(in the rows, 128 means zero)
One turn moves each row of this set onto another row. After a few examples, where does it send each row asked below?
bav: [155 149 122 133 144 105 123 123 123 122 141 118 136 101 142 132 138 154
 148 142 116 128 116 138 128 102 124 107 108 115 128 119 141 102 108 150
 105]
vesaz: [125 153 113 159 114 139 186 117  97 166 135 126 142 115 136 150 133 134
 118 101 116 142 132 146 136 105 133 114 150 125 130 129 153 102  88 125
 142]
Pamaz: [148 109 136 142 107 165 123 105 115 149 122 127 137 136 118 149 135 159
 134 118 134 128 130 122 117 123 137 139 124 159 115 126 114 125 144 146
 131]
zekeb: [165 141 107 120 149 118 152 100 116 103 122 127 125 113 129 143 126 153
 130 118 137 124 117 150 127 118 124  96 118 102 121 136 118 128  98 163
  93]
Fuzi: [141 117 135 139 102 145 127 119 100 149 118 136 138 133 110 152 142 158
 124 114 143 139 120 141 126 124 126 133 130 161 116 137 102 103 150 128
 140]
fevi: [155 135 113 135 120 141 137 153 121 132 109 153  99 106 116 140 131 164
 102 139  97 137 128 117 133 122 109 119 136 101 118 107 157 147  92 140
 153]
mozi: [147 108 138 150 122 186 143 149 148 124 136 127 119 132 132 120 128 125
 108 117 130 114 132 148 115 106 114 121 148 102 139  87 105 120 121 144
 127]
kevag: [143 124 105 149 140 136 134 110 118 108 165 142 130 119 134 161 122 157
 109  96 149 175 153 117 145 114 119 111 159  99 132  88 130 102 114 128
 120]
Nisa: [147 119 110 132 124 140 151 150 113 130  91 144 105 101 121 167 127 163
 100  98 114 110 130 138 163 117 112 106 155  97 116 132 140 117  95 149
 156]
gavig: [131 129 115 157 138 129 124 125 105 117 157 140 124 111 136 140 132 157
 119 104 141 175 169 102 152 123 110 114 145  88 129  99 129 109 119 138
 115]
Duze: [159 150 127 118 141 108 144 106 123 123 138 135 141  95 129 139 146 136
 118 103 147 131  96 157 140 112 112 106 133 108 137 135 148  98 121 142
 102]
gop: [139 127 107 153 127 141 137 103 111 151 125 138 121 128 120 139 133 140
 131 141 126 144 137 124  90  94 112 127 155 104 117 113 170 128  77 139
 142]
Mibi: [120 139 124 112 148 154 119 138 143 127 119 108 147 121 149 134 116 132
 142 114 134 146 126 117 114 115 132 133 102 106 118 125 128 117 122 114
 164]
Nadut: [132 104 102 162 126 161 161 134  95 140 104 121 115 120 117 131 133 157
 136 110 149 148 124 146 137 105 102  95 149  91 133 148 146 111  85 146
 136]
nurul: [127 126 106 162 145 117 137 115 108 113 151 132 127 116 142 159 125 170
 110  90 142 162 158 110 141 123 115 112 153  94 120  96 104 101 105 145
 124]
Nes: [119 132 110 107 150 148 139 133 121 118 105 123 143 116 140 136 107 138
 122 103 150 149 127 132 113 123 124 117 104 102 123 136 105 153 118 123
 160]
semad: [153 148 127 130 115 154 159 139 144 134 119 138 115 112 128 161 127 153
  97 111  95 131 117 129 154 123 131 125 153 115 120 107 169  99  97 127
 153]
vepa: [131 131 141 147 112 155 152 159 114 130 126 146 118 122 129 113 132 117
  92 119 126 121 147 162 126 115 109 114 146 105 139 106  84 125 125 136
 128]
Roto: [144 123 134 145 123 147 135 147 126 142 136 137 121 135 129 141 138 109
 101 110 126  92 140 147 113 100 113 131 157 103 117  95  88 101 121 136
 141]
fur: [135 108 143 139 104 160 129 105 110 133 101 138 131 129 113 135 134 169
 121 115 148 146 125 140 115 135 121 132 133 153 124 138 107 127 142 147
 128]
monid: [116 136 121  98 147 138 127 130 124 130 111 128 153 111 141 150 118 117
 121  88 155 138 126 140 128 111 124 126 124 107 124 141 126 114 133 108
 167]

vesaz -> gop
Pamaz -> fur
And these:
nurul -> kevag
Roto -> mozi
semad -> fevi
bav -> zekeb
monid -> Mibi

One turn moves each row of this set onto another row. After a few examples, where does it send each row asked below?
Lol: [127  95 119 114 148 123  98 128 111 119 155 123 129 136  92 115 120 115
 114 137 119 103 151 134 121 168 128  82]
liki: [105 112 126 135 122 128 118 137 117 140 115 143 140 113 118 151 102  93
 126  97 109 140 158 122 101 146 170  66]
sevuv: [109 132 106 137 144 137 117  96 124 125 148 128  96 129  92 138  95 115
  99 101  99  69 134 133 109 130 139  77]
vuzaz: [110  72 132 141 138 128 112  98 158 139 124 131 122 134 138 116 129 101
 104 133 110 131 133 126 133 117 143  88]
magef: [105 108 127 150 158 124 119 114 138 147 112 145 114 103 131 130  96  75
 137 118 121 111 153 120 131 154 148  70]
Razus: [114 137 132 112 116 123 114 116 123 137 157 130  93 133 118 149 112  93
 108  93  88 156 154 133 119 134 144  63]
vov: [109 144 101 123 167 131 131 107 132 130 132 111 140 127 117 129 105  97
 126 102 131  92 173 152 136 127 140  73]
zuner: [ 91  86 123  90 136 118 120  99 136 124 137 121 172 130  83 125 118 116
 125  89 115 115 130 123 121 131 139  90]
ramo: [119 132 131 108 175 152 114 124 147 138 132 105 116 129 103 129 119 105
 121 106 142 123 125 129 145 154 129 120]
vud: [ 93 106 141 103 129 132  94 153 159 156 134 126 103 125 111 144 109 115
 114 108 138 119 119 139 148 148 142  80]
Ton: [104 112 113 128 169 128 120 136 127 124 157 150 100 129 109 123  99 132
 121  87 105  98 146 128 124 156 133 125]
Dipi: [ 98 128 112 104 156 131 117 118 155 132 133 130 109 132 132 130 115 126
 124  93 125 126 149 187 124 122 151 109]
dos: [ 89 102 134 119 120 118 138 104 152 145 132 125 131 110 104 142 127 128
 110  93 131 117 139 111  88 165 149  73]
bam: [108 108 117 113 132 140 118 102 145 109 127 132 161 117  99 143 104 121
 101  83 103  92 139 133 151 138 131 123]
zun: [110 128 115 137 148 100 119 124 146 121 140 123 117 143  98 128  91 127
 120 102 137 129 112 150 119 108 138  63]
Tegis: [ 95 136 122 101 150 105 100 108 140 124 150 123 121 128 134 168 129 102
 129 121 107 104 153 129 127 160 109  73]
damip: [109 143 127 114 126 146 104 112 132 128 108 110 150 125 114 145 123 100
 105 138  84 102 151 114 112 131 125 112]
sil: [ 97  93 122 110 159 136 140 143 128 109 138 139 118 133 134 125 128  81
 130 102 127 115 165 114 140 126 145  87]
folup: [ 93 162 135 119 128 125 104 114 139 122 118 146 128  91 111 138 156 114
 131  97 121 138 148 143 145 122 151 104]
Rel: [ 82 119 139 128 134 117  82 120 152 132 128 133 111 112 122 135 138  94
 126 135  96 117 134  97 129 150 146 113]
fus: [ 96 148 122 119 124 119 107 101 110 147 122 121 107 131 114 101 112 115
 120 129 117 146 127 148 126 117 128 123]
mipit: [129 116 149 129 140 145 113 112 145 154 122  93 121 117 105 133 116 105
 103 144 115 118 133 129 135 134 118  63]
por: [114 153 100 117 148 121 118 100 121 105 129 167 126 107  94 143 128 109
 122 102 127 110 152 121  93 109 131  97]
bager: [107 119 124  96 159 143 118 108 133 127 147 116 117 146  86 151 121 115
 122  86 137 132 103  99 135 118 135  93]
pas: [ 93 111 128 124 130 124 133 131 124 127 136 146 121 118  98  82 141  96
 127 112 137 142 134 130 104 111 150 105]
buli: [115 136 139 127 113 131 104 100 133 105 122 145  84 113 100 136 111  88
 106 118  84 120 145 133 139 124 149  83]
kon: [101 125 101  93 137 129 114 111  98 149 145 129 106 135 105 132 109 102
 124 115 123 150 152 108 122 111 129 108]
Dudop: [ 95 188 128 139 139 121 126 101 144 141 131 111 146 124 122 139 129 112
 119  93 114 117 138 122 118 129 120  94]
Danok: [132 123 122 136 120 136  97 109 135 143 136 144 134  96  93 156 130 125
  83 114 120 124 119 109 103 134 117  97]
Zabi: [110 117 123 144 141 116 123 134 135 115 129  98 161 121 138 145 127  98
 118 120 117 154 134 129 115 111 128  87]
Gasin: [ 82 118 123 104 116 116  98 104 143 140 142 173  96 127 108 143 121 109
 107  93 103  96 113 120 133 130 136  79]
kisub: [ 89 113 130 152 131 114 151  80 140 132 137 129 134 117 141 114 123 123
 105  87 119 112 129 131 109 148 133  96]
zoka: [129  98 129 152 139 133 129 108 127 138 141 171 126 112 105 120 119 134
 106  87 117 119 130 116 158 123 127  91]
fozo: [115 122 130 161 140 129 124 111  98 146 137 121 130 109  83  95 105 115
 115 121 109 112 126 122 114 116 124  79]
Surar: [ 86 127 126 126 125 118 131 120 156 171 149 149 121 118 137 142 116 116
 109  77 126 137 118 130 125 123 116  99]
Bele: [107 107 125  99 121 150 121 140 114 111 137 148 138 118 114 123 147 103
 100  96  96 116 147 131 116 138 143 124]

ramo -> bam
Lol -> Danok
And these:
pas -> vud
zoka -> vuzaz
zuner -> dos
fozo -> mipit

